The rows of D fall into a few groups, and each row is roughly a mix of its group's hidden directions.
D, 74 rows:
[[ 15.9 -16.5  39.6 -19.2  -3.1 -22.9  -7.2 -11.2   4.0 -33.0]
 [ -3.3  -9.0  19.9 -26.8 -15.2  -1.0 -23.4  31.1  34.2 -12.7]
 [ 16.8  -4.4  34.3 -21.6 -18.6 -25.7   8.0  13.1  23.6 -23.3]
 [ 14.5   2.8  33.7 -25.9 -24.7   6.3  16.9  12.1  12.7 -31.9]
 [ 16.6 -19.6  44.5 -27.2   4.2  -4.6 -17.3  -8.5  -0.5 -22.3]
 [ -3.9  -2.0  -8.8 -32.3   1.2  22.6 -18.5  29.0  14.4  35.2]
 [ -8.5 -17.7  32.6 -35.6  12.7 -16.2  -6.1  17.4  27.0  -8.8]
 [-24.1 -15.8  14.2 -32.2  31.6   0.0 -14.3  22.6  19.4  10.8]
 [ 10.2  22.0 -24.3  28.0  -2.7  15.2 -15.5 -20.7 -22.2  30.4]
 [-15.6  12.1 -47.4  13.4  14.8  15.5  12.4   8.9 -11.0  25.6]
 [ 11.0   1.8  22.6  -4.1 -37.9  26.4 -33.4 -18.1   7.0  -2.8]
 [ -8.0   3.6 -17.4  13.7  24.8 -28.8  43.0  18.5  -4.3  -8.0]
 [  0.4  21.1 -44.2   5.6   0.2   3.9  12.0  26.1  -1.2  31.8]
 [-16.2  17.6 -45.2  23.4   2.8  11.4  14.7   9.0  -5.1  25.7]
 [ -7.3  -8.2  12.3 -18.6  -8.1  27.4 -47.2 -17.8  -5.0  16.7]
 [-17.4  13.4 -45.3   8.0   8.6  17.4   7.0  15.3  -1.7  31.9]
 [-27.6  -5.6 -24.9   9.4  37.2  -9.5 -10.3  -5.6 -21.2  26.8]
 [ -9.1 -26.3  29.1 -27.2  16.3  -6.5 -16.6  33.1 -15.8  -0.5]
 [-32.5   6.3 -46.8   9.0   8.1  12.9   8.8   7.1   4.9  23.2]
 [-10.4 -21.8  16.9 -44.7   1.3   7.1 -24.6  13.5  23.6   4.9]
 [ 25.5   8.0  31.7 -15.9 -33.8  11.1   3.0   1.9  14.6 -28.7]
 [ 10.4   3.8  -8.0   8.1   4.1 -23.7  49.0  22.6  12.4 -19.6]
 [-29.8  12.0 -41.8  25.6   2.4  15.7  12.4   0.6   0.0  21.1]
 [  6.2  22.0 -27.6  23.4  15.7   1.8  32.7 -17.3 -23.0  17.4]
 [-28.9   6.4 -41.9  12.1  11.2  23.9   5.1   5.4  -2.2  27.3]
 [ -4.2 -30.0  40.1 -27.6   2.4 -16.4 -14.6  14.3   1.5 -17.3]
 [ 19.2  11.1 -11.5  26.7  -3.5  -3.2  22.6 -11.0 -47.5   5.6]
 [ -3.5   2.5 -22.5  15.9  20.8 -26.5  43.8  20.4   2.6  -5.2]
 [-35.2   4.7 -35.7  -0.5 -13.4  -1.3   4.7  16.7  28.8  20.9]
 [-18.8 -10.0 -37.4  14.8  31.3 -14.5  19.5  13.1  -0.2  21.8]
 [  2.5 -13.7  38.4 -32.0  -2.7 -16.7 -17.1  18.8  24.5  -7.8]
 [  3.7   4.4  -9.0   1.9  -8.6  33.0 -45.9 -21.1   4.4  20.8]
 [ 28.2  20.2 -10.4  32.6   7.1  -8.6  22.7  -9.0 -33.8  -6.9]
 [-22.3  15.4 -47.8  16.9  -3.4   1.9  15.6  12.2   7.5  22.6]
 [-11.9   1.6 -19.6  20.2  21.1 -29.4  41.4  16.1  -6.3  -4.3]
 [-30.2  -6.9 -34.5  11.4  32.5  -1.0  -3.1   1.9 -10.9  28.5]
 [ 13.3  -3.3  37.8 -28.3  -7.0 -16.4 -25.0  24.3  17.7   4.2]
 [ -0.2  11.8 -24.5  31.9  15.7 -27.4  37.0  10.2  -3.1  -6.2]
 [-32.1 -16.2 -25.1   3.5  34.0 -10.0  -1.2   3.9 -15.0  29.2]
 [-11.4  -5.3 -36.3 -27.7  30.2  15.1  -3.7  17.5  -5.6  23.3]
 [ 28.1 -15.1  42.8 -24.6   7.7  -3.5 -15.9  -5.8  -9.6 -19.5]
 [ -3.0 -11.7  32.3 -35.0   6.6 -15.9  -9.5  25.3  28.7  -4.5]
 [ -7.5 -16.3  12.0 -44.1  -5.1   3.8 -23.0  20.5  27.3  11.4]
 [  6.1   0.3   5.4 -17.3  -6.6  33.5 -47.1 -18.0   3.0  14.3]
 [ 25.0  22.6 -12.2  25.5 -36.8  -2.2  17.3 -21.5   4.4 -14.4]
 [ 15.0  26.7 -27.7  30.4  -9.6   2.4  27.6 -24.9 -11.9   5.8]
 [ -9.2 -28.0  31.7 -26.9  -4.4 -13.4  -1.0  19.2  13.4 -30.6]
 [  1.1 -13.7  36.3 -34.7   6.5 -18.0  -6.7  28.9  17.1  -6.2]
 [-12.6 -16.1  27.5 -35.2  26.5 -10.2 -10.1  27.2  12.8   7.6]
 [  7.7 -10.6  12.3 -28.8 -15.0  31.8 -39.0  -9.8  11.9  11.7]
 [-22.8   8.7 -26.9   5.6  33.4  12.2   5.1 -28.2  15.1  25.0]
 [-12.8 -17.1 -13.2  14.3  22.3 -40.7  30.5  12.2 -11.2   9.3]
 [  1.7 -10.4  34.3 -29.8  -6.7 -17.0 -13.3  13.2  35.2 -13.5]
 [ -2.6   6.4 -25.3  17.6  19.3   6.1  32.3   7.8 -41.2   8.6]
 [-18.0  10.4 -40.4   9.6  11.3  26.8   3.6  10.8  -6.5  33.3]
 [ 15.7 -10.2  43.0   1.9 -10.1 -19.4  -2.8 -20.1  -0.2 -34.5]
 [ 26.8   6.4  18.7 -12.3 -37.7  21.1   0.5   3.6  26.3 -21.3]
 [ 17.0 -19.5  38.8 -26.7   5.9 -16.4 -11.1  -9.7  -0.8 -29.4]
 [ -7.2 -13.4  29.1 -34.5   5.2  -9.8 -17.9  23.0  32.0  -4.8]
 [-12.3   9.0 -32.9  28.6  24.7 -19.1  31.9  10.6  -5.7   1.9]
 [-26.5  -3.8 -31.1  17.5  35.0 -12.7   2.0   0.4 -16.4  25.0]
 [ 18.6  13.8 -12.9  31.3 -22.9  10.7 -22.3 -26.6 -23.9  13.5]
 [  1.6 -11.0   5.7 -41.5   6.6  20.7 -24.8  23.9  12.0  24.5]
 [ 20.5  28.4 -25.4  32.0 -25.2  13.6  -6.9 -15.0 -11.1  13.1]
 [ -9.7   8.0 -30.3  29.9  19.5 -21.9  35.9  12.6  -2.7   0.2]
 [ -2.6  -9.3 -24.4  27.8  27.7 -35.9   8.1  -3.9 -16.4  20.4]
 [ -9.5 -11.5  20.9 -30.5   1.2 -12.6   7.9  23.6  38.0 -21.7]
 [  8.2  11.8 -25.7  29.5  -7.8   2.3  37.3 -18.0 -25.7 -10.0]
 [-26.8  -7.6 -25.1  18.1  31.7 -15.6  -6.0  -6.3 -22.5  26.8]
 [ 17.8  14.0   2.1  10.9 -42.8  31.4 -11.4  -6.5  24.1  -9.3]
 [-37.0 -18.0  -3.4 -27.7  -8.8  -3.3 -13.3   8.3  38.4   2.5]
 [-20.6  -9.7 -10.3   2.8  41.3 -31.0   8.5   1.7 -27.1  13.4]
 [ -2.7  21.2 -40.8  24.8  10.3  19.3  16.2  -0.5 -20.1  20.0]
 [-33.5  -0.8 -28.9  10.4  31.0   5.9 -13.2  -4.9 -17.0  27.0]]
One row of each group comes first, with its name. Which group is each row after those in?
[ 17.5  15.5 -14.8  31.5  19.6  11.0  15.9 -13.2 -39.9   1.6]
K
[-13.9 -16.4 -11.6  14.7 -23.8  27.7 -44.3  -6.9  -6.7  -9.1]
J
[  6.8  -2.8   9.1 -28.8  -8.2  36.2 -40.5 -10.5  10.6   9.1]
P

[ -0.8 -12.9  35.2 -32.3   0.5 -16.9 -15.0  13.9  32.6  -8.6]
J
[ 22.5  14.2   0.0  17.9 -36.8  -9.4  13.6 -29.5  17.1 -21.7]
J
[-33.2   4.5 -45.5   6.5  11.0  16.4   7.1   6.4   4.3  23.4]
K
[  2.6  12.4  17.1   0.0 -40.0  19.9  20.7  11.5  20.2 -29.4]
P
[-17.3   9.0 -36.9  26.5  21.0  -9.7  32.6  14.9   2.2   4.3]
P
[-14.1 -12.0 -22.7   1.6  36.9 -10.1 -21.8 -10.8 -18.2  32.3]
P
